In the rows, zero is written as 128.
Each path is a new rotation, seen through one point. The rows after it are directions, each followed by how far the rotation turns it, in degrees a step (0 if it stays put).
Each turn is a multiple of 5 degrees from 10 to 175, or 0.
Each row of a path follows its step; steps can be skipped.
Path 1:
step 0: [116 119 137 120 144 127 136 107 140 128 129 129 124 126 134 137 133 122
 133 142 129 139 122 121 128 135 133 132 132 124 124 135 125 126 127 115
 144 115 126 128 127 112 121 133 135 130 130 118 134 122 136]
step 1: [122 118 125 138 131 130 128 137 121 128 133 125 117 125 136 128 126 123
 122 125 124 130 110 125 140 142 127 128 138 131 131 123 120 132 142 123
 127 143 115 137 123 138 136 125 125 138 136 115 129 123 106]
step 2: [135 137 142 119 129 126 138 119 134 121 112 140 123 127 119 136 122 142
 121 126 137 136 128 130 109 137 122 130 140 123 126 120 129 130 133 118
 121 131 115 125 124 124 123 118 144 124 125 132 125 120 124]
step 5: [143 127 114 128 127 127 123 123 102 126 125 118 114 131 125 133 134 143
 113 132 129 137 117 130 128 143 130 125 125 141 127 129 130 128 121 120
 121 130 128 144 125 124 118 129 135 122 125 131 135 127 117]
step 15: [121 126 125 120 133 112 140 106 128 121 129 118 125 134 125 136 127 134
 141 130 125 131 130 125 121 127 133 127 120 135 126 129 133 139 137 130
 120 138 128 132 126 133 110 129 146 138 127 110 124 130 117]
step 16: [136 121 126 137 136 124 121 142 136 133 119 139 146 126 129 140 139 125
 123 125 134 142 115 128 140 130 140 121 130 129 132 132 135 130 129 116
 134 123 118 119 126 128 129 128 142 123 139 121 120 130 113]
step 19: [135 132 132 134 139 134 137 121 132 132 121 125 127 140 138 125 121 115
 129 142 127 142 127 129 117 143 125 120 143 125 109 118 134 137 138 121
 129 130 125 125 135 115 115 125 134 127 132 123 120 122 118]
step 20: [120 124 129 134 131 133 124 133 125 118 115 121 130 130 128 142 139 143
 125 128 134 126 112 123 139 141 118 140 152 130 129 135 123 138 123 123
 123 129 124 131 128 129 138 124 131 131 132 128 142 142 125]
Directions:
[128 128 129 127 126 132 127 130 129 129 127 129 128 132 127 123 130 132
 129 124 131 126 123 125 130 128 124 126 124 126 129 127 126 127 127 126
 127 129 124 131 126 127 127 126 130 126 126 130 129 125 126]
95
[130 128 127 125 129 126 130 129 129 128 127 126 126 132 130 131 126 127
 123 125 131 130 129 131 127 126 122 125 125 128 127 127 132 127 126 128
 125 125 127 131 127 130 129 129 130 133 129 127 124 127 130]
110
[127 131 127 126 128 126 133 126 126 124 128 130 125 124 127 126 125 129
 125 124 132 124 129 129 127 131 131 128 124 130 128 128 129 129 127 131
 129 127 130 128 125 126 124 127 131 127 125 129 130 130 127]
115
Path 2:
step 0: [131 124 126 125 119 138 130 128 123 121 139 136 118 128 112 132 139 125
 127 123 128 128 135 134 143 126 116 134 118 121 131 118 131 124 128 136
 131 145 117 132 126 127 140 122 122 140 138 120 134 133 137]
step 1: [119 123 122 125 128 134 127 131 131 128 127 137 127 128 131 127 136 131
 127 143 140 115 138 138 137 135 127 130 111 120 132 123 127 122 118 140
 129 127 124 132 128 139 131 141 130 114 109 126 127 123 135]
step 3: [124 124 131 130 128 121 135 131 141 122 137 130 121 128 122 137 112 130
 125 132 115 123 130 137 138 131 121 121 112 123 131 114 125 127 130 124
 115 125 132 138 130 127 130 139 131 129 138 129 125 145 139]
step 4: [112 117 124 130 123 128 125 128 121 119 126 129 136 145 139 134 121 131
 131 143 113 134 129 130 130 133 125 135 128 127 117 124 129 127 123 144
 127 118 120 123 117 126 130 132 132 130 121 141 120 130 140]
step 9: [134 120 133 130 129 135 132 123 129 126 129 134 128 135 124 123 131 130
 122 121 126 116 114 147 126 118 126 131 113 127 135 114 137 126 130 138
 120 133 118 135 129 131 136 135 134 112 124 119 135 135 139]
step 10: [129 136 129 123 124 130 132 130 127 128 126 128 128 128 144 131 139 118
 126 138 117 121 125 133 131 141 139 150 128 115 127 117 127 118 115 131
 129 136 123 126 130 135 140 132 133 133 126 136 128 125 142]
step 16: [122 123 130 126 128 125 129 116 125 124 128 126 126 130 133 130 134 124
 143 133 124 124 127 126 144 130 143 124 126 136 137 127 129 124 114 131
 135 135 111 123 127 134 146 108 129 133 126 123 120 119 130]
step 19: [124 128 139 117 116 120 128 131 141 119 137 126 143 138 143 125 128 127
 129 121 117 113 126 134 128 134 135 129 124 130 131 123 135 117 128 129
 118 136 126 119 135 129 134 122 116 125 141 133 124 134 132]
Directions:
[127 129 129 129 123 126 130 127 127 129 125 127 123 128 130 128 130 129
 128 127 127 127 130 129 126 127 124 125 128 131 130 130 124 131 129 129
 127 128 132 128 131 127 130 127 129 123 129 134 125 131 129]
70
[127 129 126 126 130 127 124 129 129 126 126 129 120 124 132 128 129 129
 129 128 126 133 127 127 128 129 125 134 130 129 129 125 127 131 127 128
 130 127 123 124 126 126 130 126 128 130 128 127 126 127 128]
175
[128 129 127 134 125 128 127 129 130 129 128 126 126 127 128 129 126 125
 129 130 127 129 128 126 128 128 129 132 125 125 127 130 131 131 126 128
 130 133 134 132 128 126 132 127 130 131 130 128 132 127 125]
140
[129 126 124 130 133 124 130 127 126 129 125 126 129 130 130 130 128 124
 128 128 129 128 129 130 124 127 129 132 128 124 129 128 127 128 132 133
 128 126 130 127 127 131 129 128 126 129 123 131 125 125 129]
130
[131 129 124 126 130 126 125 136 127 126 127 128 127 129 124 130 127 127
 135 131 128 126 128 128 129 131 126 128 126 129 127 130 128 126 130 128
 129 125 128 128 131 130 128 129 133 129 129 131 130 130 129]
35
[124 130 128 127 129 126 122 127 130 129 127 130 130 129 126 131 126 129
 128 132 127 124 124 128 132 130 125 128 131 126 130 131 126 129 129 129
 128 128 128 131 126 128 129 124 121 127 126 127 129 131 127]
25
Path 3:
step 3: [122 116 129 119 128 118 125 112 123 129 113 132 127 116 125 121 137 118
 123 139 133 128 124 125 113 123 121 137 136 135 128 133 120 130 109 129
 122 132 134 125 123 142 120 123 131 129 132 131 126 123 139]
step 8: [133 115 134 135 139 145 130 125 134 127 135 129 132 122 140 127 118 127
 135 127 131 131 142 120 121 133 132 133 138 131 136 134 121 118 139 137
 145 134 129 126 128 122 126 124 134 126 115 117 132 129 115]
step 9: [140 130 137 136 138 137 137 122 126 134 117 138 146 135 118 114 120 135
 132 118 129 130 129 121 133 123 131 134 121 132 134 137 142 122 115 139
 128 121 126 117 135 129 131 120 126 126 133 127 134 127 119]
step 11: [137 125 136 124 121 132 114 120 112 120 128 127 130 131 124 140 128 108
 138 130 130 131 123 115 116 135 127 138 137 137 137 129 133 130 123 139
 127 137 130 125 120 122 122 124 133 139 123 140 129 122 120]
step 12: [145 124 136 127 135 124 132 120 120 126 111 141 126 112 133 135 131 127
 113 137 139 126 127 127 130 127 126 140 125 119 124 141 134 136 111 131
 134 135 134 125 124 132 130 128 138 129 119 127 132 127 134]
step 14: [121 119 130 127 119 120 128 125 131 136 146 128 126 122 117 135 133 136
 134 139 137 124 119 123 119 128 119 117 124 131 121 126 132 144 122 138
 130 137 125 135 127 108 138 128 140 138 126 127 128 122 120]
step 15: [128 121 131 142 131 131 128 127 131 125 135 131 121 122 128 125 129 115
 131 149 135 139 120 113 136 132 124 134 122 121 123 145 119 121 126 128
 125 125 125 131 123 117 134 126 134 124 133 110 116 120 134]
step 19: [126 126 139 130 136 133 118 112 126 119 122 129 120 133 136 123 135 118
 130 128 117 126 117 129 114 136 132 129 127 129 137 130 130 129 116 126
 129 123 144 109 140 143 129 125 136 130 134 126 122 124 127]
Directions:
[126 130 127 128 132 132 131 130 128 126 128 128 129 133 128 124 129 128
 126 128 130 128 129 125 129 130 127 130 132 126 129 121 127 129 130 130
 126 129 124 124 131 129 128 127 131 126 128 123 129 128 124]
40
[128 130 131 128 125 129 126 128 126 131 129 122 127 130 128 129 127 128
 130 131 126 125 130 127 128 127 129 127 130 127 127 125 127 127 127 131
 134 131 128 127 133 129 129 129 124 133 125 126 125 129 129]
120
[127 128 130 127 129 127 129 126 131 126 130 130 122 129 126 128 125 129
 131 125 123 131 132 127 128 124 128 127 126 130 127 130 129 121 130 128
 126 125 128 124 129 126 129 128 129 129 125 125 130 131 126]
40
[124 134 131 125 128 130 130 126 130 130 130 131 128 131 129 131 129 124
 126 130 130 126 129 132 130 128 130 130 129 130 130 131 129 130 126 129
 130 125 127 128 127 126 125 122 129 126 126 130 127 131 127]
35
[129 126 125 128 129 131 130 128 131 128 129 125 132 124 128 130 126 122
 126 127 126 131 129 129 131 131 127 127 128 126 125 130 131 128 129 133
 127 132 128 129 125 125 127 126 127 133 127 126 130 127 126]
115
